128 stands for zero in the data rows.
Each pair is two rows. How far apart are they, by a hidden measure? 0 means very close, and 20 very far. Two or three weighted sums of its numbers give each row a place; it is the straight-line distance between the places.
[141,128,136,090,114,157,113,110,150,111,111,152,096,155,163,158,104]
[113,142,174,115,100,119,114,123,146,095,096,104,127,153,129,155,109] >> 16
[126,126,163,092,090,169,125,090,149,096,111,142,106,163,172,151,098]
[127,097,071,150,175,109,148,148,138,176,166,148,145,098,103,100,161] >> 11
[122,198,171,131,103,092,136,167,099,092,072,061,129,114,096,142,116]
[138,150,103,106,176,082,148,172,095,135,143,095,139,074,095,115,170] >> 8
[127,193,162,127,097,082,146,183,092,085,073,066,137,096,085,133,132]
[122,155,163,114,105,119,110,131,129,091,076,122,120,152,126,166,107] >> 6
[137,136,142,098,115,153,118,099,140,119,109,142,112,155,144,160,105]
[138,114,083,141,167,107,142,147,128,182,166,135,156,097,097,089,160] >> 5
[120,076,126,147,114,156,144,103,128,146,146,157,129,142,152,119,119]
[131,137,146,106,110,141,071,105,133,097,102,132,110,163,154,196,118] >> 18
[133,098,086,130,173,122,147,140,136,173,166,136,147,096,097,099,155]
[118,090,117,158,136,155,134,105,142,142,152,156,123,136,130,115,121] >> 11
[124,137,149,112,115,138,096,126,146,101,100,137,117,178,145,141,098]
[123,186,156,141,109,090,140,180,098,074,099,067,130,091,095,127,123] >> 4
[130,130,150,117,102,170,117,088,143,106,120,161,102,157,171,147,110]
[128,173,176,131,091,083,140,143,102,086,080,090,128,142,122,147,111] >> 14
[136,129,163,093,110,150,098,100,144,097,105,145,105,170,161,161,107]
[111,092,127,150,107,179,132,118,125,146,142,139,126,148,148,134,112] >> 1
[132,120,158,100,108,152,104,097,144,102,111,150,104,172,166,158,107]
[125,084,084,149,185,115,147,138,096,167,167,147,146,091,106,129,174] >> 12
[135,118,078,130,170,109,158,162,132,174,171,140,138,105,094,098,167]
[136,164,113,110,162,077,137,188,099,131,148,076,140,078,075,111,161] >> 9
[104,093,120,140,127,156,129,103,164,141,129,147,131,140,152,141,110]
[122,179,162,133,098,103,124,160,106,074,081,060,132,124,101,143,108] >> 7
[118,126,143,149,108,156,117,094,126,124,135,154,116,151,155,130,107]
[146,098,079,153,183,108,141,155,115,171,181,129,153,112,097,096,164] >> 16
[136,134,149,072,120,147,093,098,151,103,107,141,108,173,165,161,105]
[139,127,160,086,111,155,092,087,161,122,118,160,100,174,181,155,107] >> 4
[151,144,088,115,170,073,150,170,098,154,156,105,136,078,093,075,164]
[132,178,124,123,136,073,137,181,102,102,128,077,138,087,088,114,144] >> 5
[124,177,174,140,079,100,138,158,114,080,109,082,152,118,112,153,118]
[118,111,165,122,093,169,106,081,159,119,114,149,111,160,164,147,089] >> 7
[127,194,178,138,103,119,146,149,112,089,086,105,123,130,119,102,114]
[120,106,119,142,123,157,134,099,130,130,142,177,125,145,142,118,123] >> 4
[134,128,145,109,099,157,104,086,141,122,124,156,110,166,175,156,101]
[131,107,079,159,162,128,137,129,133,172,158,167,151,099,113,102,136] >> 6
[112,085,087,159,158,139,122,110,136,163,165,148,136,131,128,115,133]
[134,111,086,154,180,112,149,144,133,179,163,138,152,105,095,095,165] >> 11
[131,178,112,115,131,075,131,178,086,098,143,076,146,087,086,126,166]
[121,164,182,135,100,111,125,143,116,078,089,099,139,144,126,142,115] >> 6
[140,122,154,119,104,163,128,090,134,116,102,158,099,159,168,151,099]
[137,114,085,159,185,097,060,151,129,149,161,126,142,078,100,091,173] >> 4
[118,126,144,141,111,155,138,091,142,142,122,154,118,151,155,127,116]
[110,090,112,147,139,143,140,114,140,178,157,154,154,136,142,114,125] >> 14
[127,182,129,107,133,081,136,177,097,107,116,072,129,080,086,113,148]
[116,107,137,158,116,166,120,100,142,131,131,147,121,138,145,138,121] >> 6
[144,130,077,138,183,086,139,168,117,154,141,112,154,075,092,092,188]
[143,160,084,117,154,072,143,175,099,150,141,093,140,093,085,098,174] >> 9
[143,143,162,073,113,138,072,110,147,104,102,128,112,162,152,188,094]
[113,098,130,151,114,166,142,115,136,146,130,150,123,142,143,131,101] >> 9
[121,114,154,143,094,173,112,093,142,118,128,147,115,157,159,155,097]
[131,121,145,124,101,170,110,090,143,134,116,164,116,148,168,141,099] >> 3
[136,119,154,109,094,160,103,095,146,105,117,157,106,229,165,148,099]
[141,143,143,094,119,143,093,090,157,101,106,152,112,171,155,155,111] >> 8
[127,156,171,122,101,129,107,110,141,087,099,116,111,169,145,165,116]
[122,118,147,132,098,168,110,101,149,127,125,148,110,152,161,142,093] >> 6
[125,089,140,143,102,181,127,093,135,143,120,147,120,157,144,142,111]
[132,127,151,101,090,167,112,093,143,119,112,156,102,160,169,148,101] >> 5
[129,095,084,159,157,120,130,123,129,166,160,138,148,117,127,093,166]
[145,130,092,117,189,081,145,165,102,170,156,113,152,082,076,103,169] >> 6
[138,103,078,144,167,106,128,138,130,179,167,136,149,107,096,097,165]
[117,149,147,116,097,117,103,126,144,091,101,110,125,166,148,172,120] >> 8
[128,118,154,129,093,172,107,096,138,121,131,153,113,156,168,137,098]
[116,107,126,155,127,149,128,100,133,151,142,168,145,144,151,127,119] >> 1
[143,121,086,137,167,098,165,159,118,162,169,130,150,089,078,089,173]
[126,098,089,139,170,099,155,149,120,177,167,138,150,103,082,095,157] >> 9
[127,089,154,113,096,163,101,091,144,121,112,158,103,165,158,142,103]
[114,122,139,143,087,171,127,084,143,134,106,150,126,148,164,139,096] >> 5
[122,200,138,125,117,087,131,178,088,094,105,067,135,097,055,108,144]
[133,146,154,087,114,147,090,098,142,097,096,141,109,165,143,166,108] >> 3
[128,174,114,109,159,075,140,185,086,111,130,077,137,081,082,093,160]
[110,091,124,159,116,156,131,099,136,153,148,165,108,141,128,129,128] >> 18
[138,104,089,145,166,096,149,156,105,177,163,137,151,096,100,084,152]
[143,150,091,114,161,082,147,179,101,145,137,096,139,079,061,094,180] >> 13
[142,133,134,101,111,152,114,095,169,106,118,151,103,157,158,156,106]
[127,086,079,160,166,113,154,135,130,169,163,142,143,099,111,094,158] >> 3
[124,104,128,145,112,169,129,097,141,117,139,149,146,147,149,123,119]
[151,131,081,116,181,082,128,166,123,168,163,118,148,089,099,090,167] >> 5
[133,121,164,107,093,158,118,101,147,103,114,152,103,139,155,088,113]
[141,118,090,138,171,104,139,156,118,168,156,124,152,089,096,100,165] >> 17
[121,192,170,129,101,097,136,172,094,074,084,056,118,116,086,128,125]
[142,131,152,086,103,146,095,093,150,113,101,140,105,161,167,170,097] >> 8
[124,099,141,149,107,148,124,102,142,141,131,151,119,149,157,126,099]
[124,126,158,104,084,162,109,093,157,103,119,146,097,170,156,132,092] >> 5
[130,120,151,116,088,169,114,091,136,105,113,159,114,164,174,146,097]
[135,102,088,132,175,102,151,146,133,175,154,127,144,091,100,089,158] >> 4
[102,091,081,155,157,137,141,130,130,154,168,154,149,106,130,101,145]
[118,168,183,134,097,111,130,147,113,108,085,089,134,134,122,154,102] >> 6
[119,195,174,135,107,085,137,177,089,083,089,057,125,104,088,131,131]
[132,116,151,104,104,165,100,088,139,117,115,150,119,172,172,145,104] >> 11
[139,176,111,104,163,075,146,181,096,124,123,081,127,081,082,108,162]
[140,151,072,128,185,067,143,169,109,151,147,110,143,076,082,090,177] >> 1
[116,100,118,154,112,163,138,106,142,144,147,154,127,130,141,128,102]
[131,123,156,101,120,149,104,099,156,112,109,146,103,183,164,142,097] >> 2
[114,105,114,155,139,137,136,108,138,168,153,150,149,123,127,125,131]
[120,101,131,142,097,168,141,098,136,122,143,160,124,149,174,138,089] >> 6
[123,123,146,138,091,175,125,098,139,114,116,145,107,157,154,139,100]
[136,155,102,111,154,079,138,181,109,128,116,086,135,080,066,098,157] >> 5
[109,183,170,163,093,110,127,157,099,078,101,089,133,128,105,142,111]
[121,104,126,178,118,158,131,112,137,169,145,150,122,137,145,122,117] >> 4
[101,170,175,131,079,105,132,156,114,081,092,089,135,155,116,138,107]
[134,162,116,115,150,067,136,174,098,137,125,078,140,088,073,105,171] >> 17
[132,182,149,131,109,081,143,175,089,088,097,064,133,104,077,129,135]
[120,088,113,163,125,153,124,102,121,152,144,152,130,138,129,124,142] >> 6
[132,103,144,122,112,180,125,092,150,122,114,143,104,158,147,138,109]
[147,130,153,092,110,159,092,091,154,105,110,151,098,172,164,157,106] >> 1
[138,118,064,120,205,086,128,167,129,162,151,106,151,072,072,086,171]
[123,103,093,157,164,123,151,112,131,168,170,150,140,120,129,112,174] >> 10
[141,127,157,097,099,164,095,091,152,110,117,142,111,176,183,155,113]
[119,104,144,150,113,167,121,101,140,139,130,148,118,133,156,135,102] >> 7
[114,104,150,120,098,165,128,095,137,132,127,145,119,147,176,141,107]
[142,123,085,154,174,104,155,146,140,167,168,129,156,101,108,087,169] >> 15
[119,142,159,111,107,126,108,123,147,094,092,102,123,164,137,174,113]
[147,113,076,145,176,119,151,144,131,174,167,146,153,089,096,098,156] >> 13
[126,108,147,131,092,166,118,095,132,128,120,158,134,155,168,134,099]
[135,128,150,073,098,139,097,102,148,112,105,139,105,178,155,154,112] >> 7
[120,093,094,161,150,131,130,129,136,163,163,148,152,113,125,110,153]
[133,131,155,097,117,141,094,096,165,104,101,144,107,151,161,173,111] >> 4
[121,094,110,154,130,146,140,104,142,159,146,151,140,135,132,103,124]
[139,109,102,140,178,105,141,148,128,183,154,133,140,095,090,085,178] >> 14
[125,181,179,128,094,112,137,158,114,089,087,081,127,134,112,145,114]
[115,094,141,130,091,170,123,094,137,131,136,156,114,169,149,140,103] >> 10
[146,125,157,078,107,168,105,104,154,096,107,155,100,163,159,137,106]
[124,102,142,154,112,167,123,101,146,129,137,152,132,141,157,134,102] >> 4
[131,123,157,108,111,164,104,090,153,089,118,143,111,162,167,151,106]
[133,132,139,100,112,160,107,094,156,110,104,156,116,168,161,152,092] >> 1
[113,076,102,162,133,143,138,109,156,163,147,167,138,131,140,118,133]
[115,095,106,178,164,106,028,123,138,176,159,158,148,119,128,111,150] >> 4
[134,137,073,115,191,088,180,169,104,154,151,105,136,079,103,101,162]
[135,123,157,098,102,159,112,115,149,107,110,146,096,164,167,159,086] >> 12
[127,167,166,162,100,117,124,142,111,080,088,119,126,139,116,152,110]
[127,149,162,110,091,130,100,122,132,087,086,126,098,169,143,166,107] >> 6
[125,165,174,116,099,118,133,161,102,062,086,088,129,133,117,165,113]
[117,082,115,180,138,148,145,111,133,176,157,168,123,146,143,106,140] >> 13
[135,102,083,168,164,139,153,127,143,175,158,151,163,116,116,106,155]
[135,102,082,154,185,110,148,129,141,183,169,141,148,115,109,109,145] >> 8
[124,194,130,114,107,081,145,178,086,096,097,068,144,089,090,117,141]
[115,150,160,118,089,122,100,118,130,080,098,119,122,160,143,147,107] >> 10
[134,112,087,140,182,096,150,139,123,171,169,136,156,082,095,093,191]
[132,178,123,102,146,076,149,182,078,111,128,071,128,084,082,111,155] >> 5
[124,152,160,102,097,122,103,116,134,091,090,131,130,157,146,177,110]
[142,093,083,143,176,107,133,157,129,173,164,132,144,102,103,098,166] >> 9
[119,119,138,154,110,166,131,095,148,137,131,143,117,148,139,141,095]
[127,144,145,101,102,160,113,091,153,110,118,150,104,182,161,154,091] >> 2
[120,172,174,126,102,096,119,137,116,090,086,096,123,146,144,153,108]
[129,171,119,117,126,076,142,181,088,105,087,071,132,077,093,127,142] >> 9
[133,121,154,121,093,163,111,089,147,110,119,138,109,170,171,151,090]
[135,112,158,142,099,163,111,097,176,098,132,150,116,160,175,156,107] >> 6
[129,101,088,145,181,109,143,123,128,186,155,128,147,099,098,094,154]
[142,127,077,116,171,079,143,175,107,148,152,097,148,088,079,090,174] >> 2
[140,139,079,111,172,091,140,173,106,154,156,102,154,069,078,101,156]
[128,119,149,115,079,176,115,104,165,125,114,152,096,161,151,143,090] >> 18
[146,102,080,128,177,084,164,155,121,183,166,123,154,079,077,114,158]
[146,107,085,122,170,087,151,175,124,157,155,106,145,086,089,094,165] >> 1
[120,089,129,147,110,160,132,102,152,140,134,152,120,151,198,133,123]
[119,096,142,158,107,165,158,098,135,155,142,148,120,144,136,137,120] >> 4
[124,188,174,118,101,096,146,167,100,082,103,072,119,090,118,157,106]
[136,128,145,099,108,139,097,107,144,105,103,130,100,168,160,170,119] >> 8
[114,190,177,134,099,101,131,173,095,072,098,071,123,109,107,134,126]
[139,133,087,123,189,081,149,161,102,157,167,125,161,077,079,090,167] >> 13
[143,129,153,095,098,157,107,095,146,112,115,146,098,160,164,155,100]
[139,130,083,133,177,082,146,165,119,164,158,116,146,097,098,094,172] >> 5
[120,186,166,137,092,105,140,163,099,078,085,083,105,129,105,142,106]
[133,114,088,144,173,106,133,149,133,162,165,131,149,099,096,105,167] >> 12
[140,119,160,093,103,152,106,094,141,114,105,151,115,173,168,161,111]
[137,140,154,090,110,158,105,100,137,097,109,135,101,172,154,148,106] >> 5
[142,144,087,124,171,080,148,162,100,132,158,104,147,077,084,090,164]
[124,094,093,148,153,131,143,120,138,175,170,155,141,120,131,115,147] >> 7
[118,108,124,159,113,161,136,103,140,149,136,150,132,147,157,126,120]
[135,100,124,131,172,123,147,131,142,155,165,137,123,108,124,107,158] >> 3
[135,133,142,106,102,169,099,120,141,110,116,156,115,162,176,159,107]
[121,164,169,130,086,119,128,146,115,071,087,107,126,146,121,164,113] >> 8
[142,170,113,111,151,078,157,184,088,124,140,084,144,073,070,101,163]
[140,104,085,147,174,116,150,132,132,180,175,154,141,111,103,101,156] >> 6
[120,098,097,163,146,139,137,116,136,173,164,157,143,120,146,110,132]
[143,105,076,131,187,102,150,153,132,171,161,114,154,088,096,097,160] >> 12
[130,143,177,117,095,120,123,121,122,089,068,123,126,147,130,175,114]
[126,096,097,166,150,132,154,122,152,172,155,157,143,104,138,101,129] >> 2
[127,198,162,118,121,093,142,185,074,076,102,070,130,093,083,117,126]
[139,107,063,128,177,098,133,157,118,167,170,119,147,093,092,096,169] >> 3
[119,161,169,130,104,123,106,136,115,080,090,098,130,146,124,166,106]
[132,140,151,106,111,136,102,107,136,087,116,125,114,164,151,168,107] >> 1
[121,089,123,161,117,152,136,107,141,165,134,154,135,125,153,126,113]
[144,129,147,103,102,158,119,089,157,105,109,161,110,168,170,156,088] >> 3
[114,094,142,133,104,168,118,095,135,137,129,167,112,150,161,133,100]
[120,135,090,148,177,107,150,143,132,171,168,138,151,100,104,098,171] >> 14
[125,100,118,166,105,156,127,100,135,140,128,159,126,146,158,135,110]
[129,130,159,132,098,165,113,087,137,107,106,160,124,173,170,140,094] >> 6
[130,103,090,147,168,128,140,129,136,172,173,133,149,096,093,089,154]
[125,111,142,135,077,167,120,091,144,124,114,147,111,155,151,140,109] >> 10
[129,132,078,130,181,083,128,168,109,163,157,107,141,084,091,104,189]
[117,085,104,170,148,142,140,109,122,146,162,156,156,130,141,116,155] >> 10
[125,123,148,128,096,169,111,097,140,137,121,151,105,160,163,141,097]
[142,112,156,096,120,154,103,087,151,106,112,152,100,162,171,157,096] >> 7
[110,117,135,142,099,169,127,092,144,123,139,150,131,146,164,133,095]
[150,138,152,105,103,137,101,099,145,102,111,141,114,169,163,166,113] >> 11
[129,149,167,127,095,117,113,127,122,092,086,099,125,152,126,163,108]
[137,131,150,098,114,148,099,101,156,108,100,144,110,158,152,172,111] >> 8
[104,117,130,157,107,161,129,097,141,128,135,144,138,145,162,123,100]
[105,159,163,125,099,115,122,138,119,096,086,058,121,146,128,158,111] >> 3
[117,107,082,162,151,123,155,133,145,173,179,152,156,121,114,100,141]
[124,120,154,132,101,163,119,096,138,131,114,158,098,150,163,151,095] >> 9
[137,102,089,156,177,122,146,132,134,181,158,143,154,108,126,110,167]
[115,099,081,147,147,130,158,132,144,166,156,157,151,103,118,131,161] >> 12
[144,130,180,077,095,146,111,086,152,113,100,155,111,159,171,159,101]
[127,172,145,115,144,084,142,189,087,104,132,085,131,083,089,107,142] >> 8
[120,122,151,143,115,165,127,100,142,120,127,153,111,155,167,152,102]
[119,179,185,132,093,113,132,173,107,102,076,074,130,123,110,149,125] >> 4
[111,110,148,125,093,163,099,098,131,115,119,139,116,166,162,148,114]
[122,096,092,145,160,143,151,110,125,166,145,149,131,124,132,106,136] >> 10
[139,131,144,101,102,164,102,098,153,108,116,151,116,163,164,175,101]
[136,127,158,096,093,162,128,106,150,107,115,155,109,175,175,146,093] >> 9
[126,121,144,122,097,169,118,092,144,129,116,158,107,158,157,123,096]
[124,146,173,125,095,126,096,136,122,052,097,106,125,156,129,161,123] >> 4
[141,132,139,098,111,148,096,087,145,104,116,150,109,159,195,155,089]
[132,153,146,092,092,151,103,095,147,117,112,147,098,166,160,156,099] >> 12
[136,100,069,134,178,100,142,153,140,167,144,107,146,098,086,083,164]
[142,128,151,101,112,169,092,092,141,103,118,152,105,173,163,151,102] >> 3
[124,110,156,123,090,162,099,094,152,119,109,155,116,152,170,139,093]
[140,099,098,144,179,116,148,149,125,176,166,126,151,101,120,091,154] >> 15
[137,126,078,155,183,088,136,159,115,156,176,114,146,083,099,076,164]
[118,148,180,133,150,103,146,147,111,099,085,099,119,141,109,138,105] >> 6
[120,105,145,148,096,161,129,095,138,120,128,152,123,130,154,136,111]
[111,088,092,153,157,128,141,129,134,167,168,158,151,105,148,106,156] >> 2
[111,169,177,123,092,107,130,157,100,058,092,067,127,129,103,152,110]
[141,135,081,123,172,075,154,168,114,158,149,103,148,074,073,091,149] >> 8
[113,100,139,134,102,170,119,089,138,135,136,144,111,144,150,136,101]
[106,098,106,154,139,158,137,112,141,154,161,167,129,132,135,120,143] >> 13
[134,131,153,100,111,152,110,085,149,081,106,151,109,166,162,150,100]
[135,139,150,086,097,149,094,097,155,105,117,141,107,166,165,156,117] >> 2
